Named moves, each a turn or a mirror, and the order they were made in; the first pair answered:
X (before |-> after):
[-1.34,  0.22, -0.57, -0.41, -1.03, -2.22,  2.33, -0.33,  0.57,  0.13,
 -0.33, -1.68,  0.61, -0.51,  0.32, -0.18,  0.02,  2.05, -1.01, -0.58,
  0.81, -0.21,  0.59, -0.07,  0.36, -2.15, -1.99, -0.61, -0.39] |-> [-1.46,  0.02, -0.50, -0.39, -0.90, -2.21,  2.22, -0.28,  0.71,  0.04,
 -0.15, -1.72,  0.64, -0.55,  0.26, -0.06,  0.32,  2.06, -0.97, -0.47,
  0.91, -0.29,  0.44, -0.12,  0.36, -2.10, -1.94, -0.45, -0.41]
[-0.32,  0.72, -1.19, -0.02, -0.10, -0.77,  1.27,  0.17,  0.49, -1.56,
  0.78, -0.60,  0.34, -1.26,  0.25, -0.06, -0.46,  1.29, -0.62, -0.24,
  0.14,  0.59,  0.52,  0.60,  1.21, -0.58,  0.27,  0.70, -0.06] |-> [-0.69,  0.30, -0.84,  0.16, -0.45, -0.85,  0.89,  0.53,  0.70, -1.46,
  0.95, -0.48,  0.48, -1.40, -0.07,  0.17,  0.22,  0.77, -0.36,  0.07,
  0.62,  0.12, -0.29,  0.53,  1.02, -1.04,  0.59,  0.67, -0.15]
[ 0.22, -0.34,  0.05, -1.21, -0.62,  1.52, -2.06, -0.01,  0.33,  0.93,
  0.26,  0.60, -0.42,  0.74, -0.69, -0.46, -0.10, -0.75,  1.33,  0.05,
 -0.40, -1.13, -0.56,  0.00,  0.14,  1.59,  0.62,  0.36, -0.24] |-> [ 0.43, -0.09, -0.08, -1.40, -0.45,  1.53, -1.77, -0.14, -0.06,  1.12,
  0.13,  0.61, -0.52,  0.73, -0.58, -0.64, -0.54, -0.43,  1.30, -0.05,
 -0.51, -0.81, -0.03,  0.05,  0.29,  2.06,  0.39,  0.45, -0.19]
S (before |-> after):
[ 0.37,  0.73, -0.96,  1.69,  1.33, -1.16,  2.00,  0.58, -0.85, -1.47,
  0.08, -2.40,  1.49, -1.98, -0.65,  2.19, -0.10, -0.89, -0.50, -2.33,
  0.85,  1.24,  0.95, -0.19,  0.19, -1.63, -0.57,  0.08,  1.09] |-> [-0.30,  0.76, -0.43,  2.35,  1.42, -2.30,  2.21,  0.92, -0.50, -1.04,
 -0.61, -2.14,  1.09, -1.82,  0.54,  1.33,  0.15,  0.13,  0.07, -2.19,
  0.75,  1.09,  0.62, -0.37,  0.15, -2.07, -1.10, -0.16,  1.45]
[-0.63, -0.36,  0.40,  0.51,  1.01, -0.53,  0.76,  0.32,  0.63, -0.98,
  1.85, -1.43,  1.01, -1.16, -0.68,  0.89,  1.40, -0.69, -1.18, -0.48,
  1.25, -0.92, -0.85, -0.28, -0.37, -1.31,  0.16, -0.93, -1.62] |-> [-1.51, -0.28,  1.02,  0.94,  1.09, -1.81,  0.81,  0.69,  1.05, -0.58,
  0.98, -0.83,  0.32, -0.62,  0.48, -0.01,  1.54,  0.33, -0.56, -0.30,
  1.38, -0.86, -1.09, -0.63, -0.10, -1.80, -0.21, -0.96, -1.46]
[ 0.33,  0.44, -1.24, -0.68,  0.65,  2.60,  0.03, -0.05, -1.56,  1.14,
 -1.09, -0.21,  0.21,  0.76,  0.02,  0.76, -1.49,  0.06, -1.52, -1.76,
 -2.36,  3.70,  3.93,  1.27,  2.81,  1.12,  0.54,  1.83, -0.32] |-> [ 0.56,  0.39, -1.48, -0.63,  1.24,  2.92,  0.70,  0.01, -1.79,  0.32,
 -0.30, -0.98,  0.96, -0.28, -1.03,  1.66, -0.67, -0.97, -2.13, -1.94,
 -1.65,  3.36,  3.55,  1.63,  2.41,  0.20,  1.16,  1.76, -0.63]
C (before |-> after):
[-0.48, -0.67, -0.18,  0.41,  0.67, -1.86, -0.71, -0.67,  0.29,  0.49,
 -1.80,  0.76,  1.10, -2.23,  0.04,  1.02,  0.10,  1.12,  1.59,  1.86,
 -1.84,  0.41,  0.70, -0.67,  0.73,  0.71,  1.28,  0.64,  0.84] |-> [ 0.17, -0.53, -0.63,  0.28,  1.03, -1.19, -0.21, -0.67, -0.19,  0.00,
 -1.29,  0.20,  1.53, -2.45, -0.42,  1.39, -0.14,  0.77,  0.95,  1.47,
 -2.14,  0.58,  1.36, -0.58,  0.74,  0.91,  1.63,  0.61,  1.00]
[ 1.11,  0.03, -0.31, -0.29,  0.38,  1.51,  0.26, -0.25, -0.21, -0.69,
  1.86, -1.71,  1.41, -0.99, -2.06,  1.82,  1.10, -1.55, -2.00,  0.11,
  0.58, -0.82, -0.07,  0.79,  0.85, -0.51,  1.35, -0.43,  0.02] |-> [-1.25, -0.77,  1.60,  0.19, -1.41, -0.34, -1.82,  0.65,  1.52,  1.09,
  0.25,  0.98,  0.14,  0.60, -1.12,  0.48,  1.78, -0.13,  0.52,  1.29,
  1.14, -2.20, -2.08,  0.05,  0.56, -0.60,  0.65, -0.25, -0.05]
[-2.28,  1.90, -1.83,  0.21,  2.31, -1.95, -0.68, -0.58, -0.05,  1.21,
 -2.19, -1.05, -1.03, -0.12, -0.93, -3.13,  0.18,  2.36, -0.22, -0.31,
  0.11, -1.51, -1.23, -1.49,  1.64, -1.56, -0.76,  0.43,  0.70] |-> [-0.40,  2.31, -3.33, -1.02,  2.80,  0.79, -0.29, -1.44, -1.25, -0.23,
 -0.98, -2.54, -0.01, -1.07, -2.88, -1.34, -0.64,  0.64, -1.73, -0.75,
 -0.27, -0.96,  0.02, -0.67,  1.51, -0.63,  0.09,  0.51,  0.32]
[-0.44, -1.23, -0.14, -0.72, -1.95, -0.76, -3.09,  0.36,  0.07,  1.80,
 -2.87,  2.71, -2.32,  1.35, -0.72, -0.84, -0.88,  0.39,  1.37,  1.09,
 -0.31, -0.07,  0.15,  0.36,  0.86,  2.54, -0.39, -0.34, -0.03] |-> [ 0.08,  0.05, -1.50,  0.82,  0.75, -2.72,  1.07,  0.00, -1.07, -0.27,
 -2.46,  0.26, -1.57, -0.74,  2.29, -2.11, -0.90,  1.89, -0.81, -0.22,
 -0.66,  2.24,  2.43,  0.77,  1.84,  0.19, -1.18, -0.89,  0.92]
Then:
Between the rows of a pair lie 2 to 3 moves.
[-1.51, -0.05,  1.14,  2.57,  0.27, -3.39,  1.36,  0.95,  1.34,  0.31,
 -0.81,  1.25, -0.25, -0.96,  2.80, -1.95,  1.25,  2.83,  1.02,  0.62,
  0.97, -0.24,  0.55,  0.23,  0.63, -1.79, -0.72,  0.73,  1.45] |-> [ 2.19,  0.63, -1.61,  0.44,  1.79,  0.78,  2.59, -0.81, -0.85, -1.82,
  1.27, -1.69,  1.47, -2.20,  0.23,  0.27, -0.64,  0.64, -1.86, -0.42,
 -0.47,  1.63,  3.71,  1.43,  0.76,  0.28,  0.26,  0.66,  0.96]	S then C then S
[ 2.35,  0.76, -0.48, -0.11,  1.29,  1.82,  2.39, -2.07, -2.37, -0.38,
 -1.66, -1.59, -0.22, -1.02, -2.02, -0.80, -2.05,  0.67, -1.13, -0.54,
 -2.16,  1.69,  2.73,  0.03,  0.93,  1.47,  1.58, -1.70, -0.77] |-> [ 0.16, -0.63,  1.93, -0.72, -1.58,  2.30, -1.78, -1.10, -0.40,  1.80,
 -2.29,  1.28, -1.05,  0.76, -4.06, -0.13, -0.64, -0.24,  1.61,  1.23,
 -0.81, -1.41, -1.10, -0.72,  0.05,  2.17,  2.01, -1.36, -1.83]	S then C
[ 0.59,  0.65, -0.35,  0.21, -0.03, -0.17,  1.46,  0.26, -0.10,  0.36,
 -0.57,  0.33, -0.51,  0.66,  2.74, -1.63, -2.39,  2.20, -0.14, -0.20,
 -1.11,  1.65,  2.49,  0.60,  1.10,  1.01, -0.27,  1.28,  1.77] |-> [ 1.78,  0.24, -1.13, -1.34, -0.22,  2.92,  0.48, -0.36, -0.61, -0.73,
  1.28, -0.90,  0.94,  0.12, -1.09,  1.02, -2.09, -0.72, -1.30, -0.14,
 -0.47,  0.97,  1.77,  1.33,  0.53,  1.65,  1.33,  1.37,  0.59]	C then S
[ 0.43,  0.28, -0.64, -0.49,  0.48,  1.91,  0.89, -0.85, -0.95, -1.49,
  1.47, -1.35,  0.92,  0.07, -1.06,  1.38, -0.13, -0.69, -1.90,  0.55,
 -0.11, -1.19, -0.60,  1.09, -0.10,  0.17,  0.87, -0.47, -0.94] |-> [-1.34, -0.37,  0.69,  0.09, -0.61,  0.72, -0.43, -0.14,  0.23, -0.34,
  0.79, -0.05,  0.55,  0.71, -1.02,  0.96,  1.02, -0.58, -0.26,  1.11,
  0.76, -2.61, -2.74,  0.46, -0.46, -0.50,  0.82, -0.55, -1.07]	S then C
[-0.62, -0.56,  0.90,  0.10, -0.13, -1.17,  0.27,  0.59,  0.46, -0.76,
  1.12,  0.17,  0.43, -0.67, -0.30,  0.28,  0.36,  0.08,  0.94,  0.16,
  0.56,  0.38, -1.58, -0.39, -0.26, -0.86,  0.14, -0.25, -0.53] |-> [-0.11, -0.69,  0.69, -0.38, -0.22, -0.22, -0.08,  0.36,  0.18, -0.72,
  1.56,  0.01,  0.58, -0.57, -0.98,  0.73,  0.28, -0.40,  0.66,  0.19,
  0.56,  0.24, -1.40, -0.34, -0.34, -0.32,  0.42, -0.32, -0.64]	C then C
[ 0.03,  0.97, -1.31, -0.28,  0.37,  1.10, -0.24, -0.82,  0.17, -0.39,
 -1.94, -0.07, -0.57,  0.71,  0.64, -0.53, -1.18,  0.02, -0.23,  0.80,
 -2.40,  0.45,  2.09, -0.01,  0.34,  0.27, -0.63,  0.20,  0.46] |-> [ 0.45,  0.90, -1.30, -0.77,  0.05,  2.27, -0.74, -0.96,  0.23, -0.71,
 -1.32, -0.22, -0.25,  0.60, -0.69,  0.41, -0.88, -1.06, -0.20,  0.91,
 -2.15, -0.09,  1.59,  0.13, -0.05,  0.56, -0.10,  0.27,  0.04]	C then S
[-2.27,  1.16,  0.86,  1.86,  0.37,  0.30,  1.77, -2.04,  0.70, -0.36,
  0.38, -1.08,  1.81, -1.37,  0.88, -0.44,  1.94, -0.46,  1.68, -0.25,
 -0.57,  1.20, -2.29,  0.02,  0.86, -3.34,  0.73, -0.70,  0.38] |-> [-0.41,  1.46, -0.68,  0.51,  0.73,  2.86,  1.70, -3.01, -0.48, -0.97,
  1.16, -1.88,  2.35, -1.66, -0.51,  0.62,  0.59, -1.41,  0.36, -0.61,
 -1.66,  2.06, -0.53,  0.49,  0.89, -1.57,  1.37, -0.80,  0.34]	S then C
[-0.92,  0.04,  0.99,  0.35, -0.66, -2.01, -0.18, -0.04,  1.05,  1.18,
 -2.20,  0.80, -0.87,  1.33,  2.67, -1.47, -0.35,  1.60,  1.91,  0.10,
 -0.33,  0.12,  0.43, -0.25,  0.54, -0.01, -1.41,  0.25,  0.70] |-> [ 1.22,  0.70, -0.84, -0.28,  0.58, -0.30,  1.05, -0.95, -0.38,  0.00,
 -1.23, -0.84, -0.36,  0.76,  2.01, -1.11, -1.74,  1.13,  0.38, -0.77,
 -1.55,  1.55,  2.82,  0.28,  0.70,  1.01, -1.27,  0.23,  0.67]	S then C
[ 0.85,  0.35, -0.02, -0.44, -1.07,  0.33, -0.59, -0.49, -0.30, -0.08,
 -0.45, -0.37, -1.01,  0.40,  0.54, -0.05, -0.70,  0.11, -0.61,  0.41,
  0.03, -0.15,  0.28,  0.06,  0.58,  1.42, -0.17,  0.37, -0.84] |-> [ 0.32,  0.20,  0.40, -0.47, -1.35,  0.01, -0.79, -0.20, -0.19,  0.23,
 -0.48, -0.01, -1.17,  0.72,  0.39,  0.01, -0.39,  0.12, -0.13,  0.58,
  0.17, -0.45, -0.01, -0.11,  0.57,  1.23, -0.19,  0.35, -0.89]	S then C then S
[-0.04, -0.08, -0.33,  1.40, -1.94,  0.50, -1.26, -0.49,  1.43,  1.28,
 -0.93,  1.69,  1.82,  1.33,  0.22,  0.01,  0.22,  0.12,  0.53, -0.35,
 -0.70, -1.36, -0.77, -1.06,  0.27, -0.86,  0.12,  2.27,  0.00] |-> [ 0.41,  0.41, -0.94,  2.14, -0.59, -0.54,  0.87, -0.58,  0.85,  0.42,
 -0.92,  0.58,  2.15,  0.41,  1.76, -0.66,  0.10,  0.93, -0.31, -0.84,
 -1.07, -0.25,  0.19, -0.86,  0.74, -1.89, -0.21,  2.13,  0.66]	S then C
[-1.49, -0.12,  1.30,  1.16, -0.06, -2.97, -0.07,  0.91,  1.60,  0.06,
 -0.46,  0.93, -1.35, -0.15,  1.15, -0.88,  1.93,  1.26,  1.10,  0.82,
  0.42, -0.58, -2.32, -0.09, -0.42, -1.58, -0.42, -0.65, -0.49] |-> [ 1.63, -0.12, -0.35, -1.74, -0.54,  2.45, -2.08, -0.69,  0.26, -0.12,
  0.95,  0.36, -0.74,  0.49, -2.66,  1.46, -0.14, -1.20, -0.01,  0.76,
 -0.83, -0.25, -0.24,  0.65, -0.77,  2.17,  0.95, -0.38, -1.37]	S then C then C
[-1.13, -1.71,  0.50,  0.56, -0.39, -2.57,  0.38, -0.65,  1.01,  0.81,
  0.44,  0.67, -1.48,  0.16, -0.25, -1.26,  2.12,  0.04,  0.36,  1.74,
 -0.19, -1.57, -0.96,  0.53,  2.02,  0.25, -0.40,  1.98,  2.11] |-> [ 0.28, -1.77, -0.42, -0.86, -0.35,  0.16, -0.45, -1.43,  0.27,  0.20,
  1.54, -0.03, -1.09,  0.05, -2.99,  0.21,  1.52, -1.66, -0.42,  1.63,
 -0.45, -1.78, -0.43,  1.09,  1.63,  1.58,  0.60,  2.12,  1.41]	C then C
[-0.57, -0.17,  0.41, -0.96, -0.43,  3.08, -1.93, -0.68,  0.71, -0.09,
  0.07,  0.00,  0.16,  0.58, -1.54,  2.31,  0.32, -1.06, -0.09,  1.00,
  0.19, -0.19, -1.12, -0.31, -1.07,  0.91,  0.93,  0.08,  0.05] |-> [-0.71,  0.55, -0.27,  0.78,  1.54,  0.80,  1.40, -0.49,  0.20, -2.04,
  0.46, -1.79,  0.81, -1.26,  0.56,  1.52,  1.07,  0.06, -1.63,  0.22,
  0.51,  1.34, -0.35,  0.03, -0.45, -1.81,  0.62, -0.32,  0.91]	S then C then C
[-0.91,  0.30, -0.04,  1.04,  0.32,  0.05,  0.17,  0.05, -0.18, -0.54,
  0.78, -1.50,  0.84, -1.13, -1.38,  1.08,  0.90, -1.26, -0.18, -0.43,
  1.47, -0.76, -2.28, -0.12, -0.07, -1.27,  0.89, -0.35, -0.89] |-> [-1.76,  0.20,  0.81,  1.62, -0.33, -1.52, -0.14,  0.43,  0.62,  0.60,
 -0.21, -0.28,  0.04, -0.35, -0.13,  0.02,  0.86, -0.11,  0.97, -0.15,
  1.31, -0.97, -2.70, -0.74,  0.04, -1.41,  0.17, -0.39, -0.66]	C then S
[ 0.66,  1.40, -0.74, -2.97,  0.49,  1.84, -1.15, -0.35, -0.94,  1.14,
 -0.22, -0.54, -0.14, -0.45, -0.58,  1.05, -1.45,  0.95,  0.41,  0.54,
 -0.42, -1.30,  1.63,  0.05, -0.44,  1.58, -1.14,  1.38,  0.16] |-> [ 0.10,  1.44, -0.15, -2.57, -0.02,  0.92, -1.52, -0.01, -0.47,  1.91,
 -0.97,  0.16, -0.71,  0.17,  0.27,  0.36, -1.44,  1.77,  0.95,  0.78,
 -0.66, -1.28,  1.29, -0.22, -0.54,  1.62, -1.52,  1.33,  0.34]	C then S
[ 0.27, -0.10,  0.18, -0.32, -0.33,  3.36,  0.02, -0.06, -0.82, -0.05,
  2.21, -0.16,  0.83,  0.79, -4.50,  1.78,  1.20, -2.20, -0.35,  0.54,
  0.58, -1.76,  0.05,  1.26, -0.24,  0.31,  1.35, -1.32, -0.90] |-> [-2.47, -0.39,  1.88,  1.21, -1.48, -0.50, -0.68,  0.98,  0.84,  2.39,
 -0.56,  2.64, -1.42,  2.94, -0.25, -1.28,  1.13,  1.11,  2.40,  1.14,
  0.27, -1.99, -0.80, -0.02,  0.15, -0.19, -0.57, -1.19,  0.11]	C then S
